In the data rows, zero lies at 4.5, halfway between 4 and 5.
Here are some numbered points:
[1 5 2 7 5 5 4 7 6 5 3 2 6 4 3 6 4 4 4 6 2 4 6 6 6 5 6 6 5 6 4 4 3] 0
[7 6 6 4 5 6 4 6 3 6 3 6 4 0 6 4 6 3 5 4 4 5 8 6 8 5 5 6 3 3 3 6 6] 1
[5 4 5 0 3 0 6 5 6 4 3 5 5 3 3 6 3 2 2 4 4 3 6 4 5 4 4 5 2 2 2 5 6] 2
[5 4 5 2 7 3 5 5 3 4 4 5 5 0 7 1 5 3 5 3 6 6 6 5 7 5 4 4 5 4 2 5 8] 3
[0 1 2 9 7 1 2 4 3 0 9 0 8 6 9 3 3 1 1 7 6 7 1 5 0 2 2 0 6 9 7 1 5] 4
[4 4 5 2 3 4 5 5 5 6 6 4 5 3 4 4 4 4 4 3 4 3 5 5 4 4 4 6 3 2 3 4 6] 5
[5 5 5 2 2 5 6 5 5 7 6 5 5 6 5 5 2 6 5 5 3 5 4 6 4 6 5 4 5 3 6 4 6] 6
[3 5 5 5 4 6 4 4 3 7 7 3 6 7 4 4 5 5 4 5 5 6 3 6 3 5 5 4 5 6 4 4 5] 7
[9 6 6 3 4 5 4 7 2 8 3 6 5 0 3 4 7 3 3 4 4 1 8 7 9 5 6 4 3 2 1 7 7] 8
[6 2 3 6 4 7 3 5 2 4 3 5 4 3 6 5 5 5 4 5 5 4 4 5 5 6 5 3 9 4 5 6 6] 9
[4 6 5 7 6 3 6 3 4 3 5 3 2 7 4 5 4 5 5 4 5 3 4 4 6 4 6 4 6 5 7 4 3] 10
[4 5 7 4 2 6 3 9 4 4 3 3 6 7 3 5 4 2 3 3 2 2 5 6 6 7 6 3 3 5 6 4 5] 11
[7 5 4 5 6 4 6 5 4 4 3 2 6 3 4 2 5 4 4 4 6 6 5 4 6 6 4 5 5 6 3 5 6] 12
[6 3 8 1 3 3 6 5 3 6 6 6 4 4 6 2 4 6 4 1 6 4 2 5 4 6 5 2 5 3 4 4 8] 13
[3 4 2 1 2 4 7 4 8 8 6 3 8 6 0 6 4 7 3 6 2 5 2 7 0 4 2 6 4 4 2 6 5] 14
[1 3 4 0 5 3 5 4 6 7 8 7 5 5 3 6 3 5 4 5 4 7 4 7 3 3 5 6 3 3 5 4 5] 15
[9 3 5 6 6 0 4 3 3 5 0 7 4 5 3 8 4 7 2 4 8 5 3 1 3 3 4 4 4 6 4 9 3] 16
[7 6 7 7 5 6 4 4 5 3 3 7 4 5 3 4 7 6 5 5 4 5 5 3 5 5 3 7 5 3 6 4 4] 17
[5 5 5 9 6 4 2 6 4 3 1 3 5 7 3 3 5 5 4 4 6 6 3 2 6 5 5 5 6 8 6 4 4] 18
[9 4 8 5 2 3 0 6 5 9 7 3 9 7 0 8 2 5 0 5 4 3 1 4 0 5 5 5 5 3 2 7 4] 19
[5 3 4 9 7 7 0 7 6 4 3 6 5 5 5 7 6 5 3 8 4 7 5 3 3 6 1 8 6 5 9 6 3] 20
[3 4 5 6 1 6 4 6 4 3 4 5 3 7 4 4 6 6 6 4 4 2 4 5 5 5 4 2 8 3 6 4 4] 21
[6 5 5 5 5 4 5 3 3 5 5 5 4 6 5 3 6 5 4 5 6 4 3 6 3 4 4 3 4 5 6 4 5] 22
[5 4 3 7 7 6 4 4 4 2 1 0 4 4 7 3 5 2 8 2 7 6 6 1 9 5 7 4 4 9 3 5 3] 23
[5 4 5 5 6 3 4 4 3 5 5 4 4 5 6 3 5 4 4 5 5 4 4 5 3 4 3 3 5 7 6 4 5] 24
[2 5 5 5 4 5 3 3 3 8 9 2 8 8 2 5 4 4 2 5 4 6 2 8 1 5 5 4 6 7 5 4 6] 25
[4 4 3 2 3 5 6 3 7 7 6 6 5 3 3 6 6 6 4 7 2 3 5 6 0 3 1 7 6 2 3 6 4] 26
[5 4 4 6 4 6 3 5 5 3 4 3 5 6 5 5 5 4 6 5 3 4 5 4 4 5 4 5 5 3 5 4 4] 27
[4 4 3 6 7 5 5 4 4 5 4 0 5 4 7 4 3 4 7 3 6 6 4 4 7 4 7 4 3 9 3 5 4] 28
[4 6 3 1 3 8 9 5 3 8 2 9 0 1 3 2 7 9 7 3 4 5 7 8 9 7 4 7 7 1 4 5 7] 29
[5 5 4 3 5 6 4 4 4 2 2 6 2 4 6 5 5 3 6 3 5 3 7 2 9 5 5 4 4 1 5 5 3] 30
[3 4 1 2 3 7 5 2 7 8 7 7 4 2 5 6 6 6 5 8 2 4 6 6 0 4 1 8 6 2 3 6 5] 31
[4 5 3 6 5 6 7 4 3 5 4 2 2 5 5 3 6 6 8 3 5 4 4 5 8 5 5 4 6 6 5 3 5] 32
New points follow, each followed by the numbers of its three nearest points above by angle, nearest first.
[5 4 5 8 3 4 4 5 3 3 5 2 6 4 6 1 8 5 4 4 5 2 4 3 4 5 3 2 8 5 3 3 5] 21 24 4
[4 4 3 7 6 5 4 6 4 4 2 4 5 4 5 4 4 5 3 5 4 5 5 5 5 6 4 3 6 7 5 5 5] 18 9 0
[7 4 5 6 6 5 1 8 2 6 3 5 8 0 5 5 5 1 0 6 4 3 7 5 4 5 5 2 2 6 2 7 5] 8 1 19
[4 5 5 7 1 6 3 6 4 2 4 4 3 6 5 4 6 5 5 4 4 1 4 4 5 5 3 2 7 4 5 3 4] 21 27 11
[3 4 6 1 4 2 4 5 3 4 7 6 4 6 4 3 5 3 1 3 6 3 2 4 4 3 3 2 4 4 7 3 5] 13 22 24
[1 3 1 4 6 5 3 4 6 5 4 6 5 3 6 6 5 4 3 7 3 6 5 6 2 3 1 6 6 5 5 5 4] 31 26 20
[5 4 5 5 5 3 3 5 3 3 5 5 5 5 6 6 3 3 4 5 5 4 3 4 3 3 7 1 3 5 5 5 3] 4 16 24
[5 6 5 6 5 4 5 4 5 4 2 4 3 4 5 4 4 4 5 3 5 4 5 3 7 4 4 5 3 7 5 4 4] 23 18 28
[5 6 4 6 8 3 5 3 4 6 4 6 3 4 5 4 4 6 5 6 5 7 6 5 7 4 6 5 2 8 6 5 4] 28 23 10
[4 5 4 3 4 8 6 3 4 0 8 5 3 7 7 4 3 3 6 5 5 7 4 5 4 6 6 4 5 3 4 4 5] 6 27 30
[4 3 3 7 6 2 4 3 5 5 5 2 6 6 5 5 3 6 4 5 7 5 1 2 2 3 5 3 5 9 5 5 3] 4 24 28
[2 4 6 3 3 5 3 8 6 3 4 1 7 6 4 5 4 1 4 3 1 3 6 7 5 6 4 3 3 6 5 3 5] 11 0 27
[3 3 5 5 0 6 3 7 7 6 4 3 8 4 3 5 5 5 4 5 1 4 5 5 3 5 4 6 6 4 2 5 5] 14 0 19
[1 6 2 2 5 7 9 1 7 1 4 8 0 5 6 3 7 7 9 4 5 7 5 4 6 3 0 9 6 1 5 4 5] 29 31 30
[5 8 5 6 8 3 6 2 3 7 3 5 2 4 3 4 5 5 5 5 6 5 5 5 8 4 7 5 2 7 6 5 3] 10 32 28
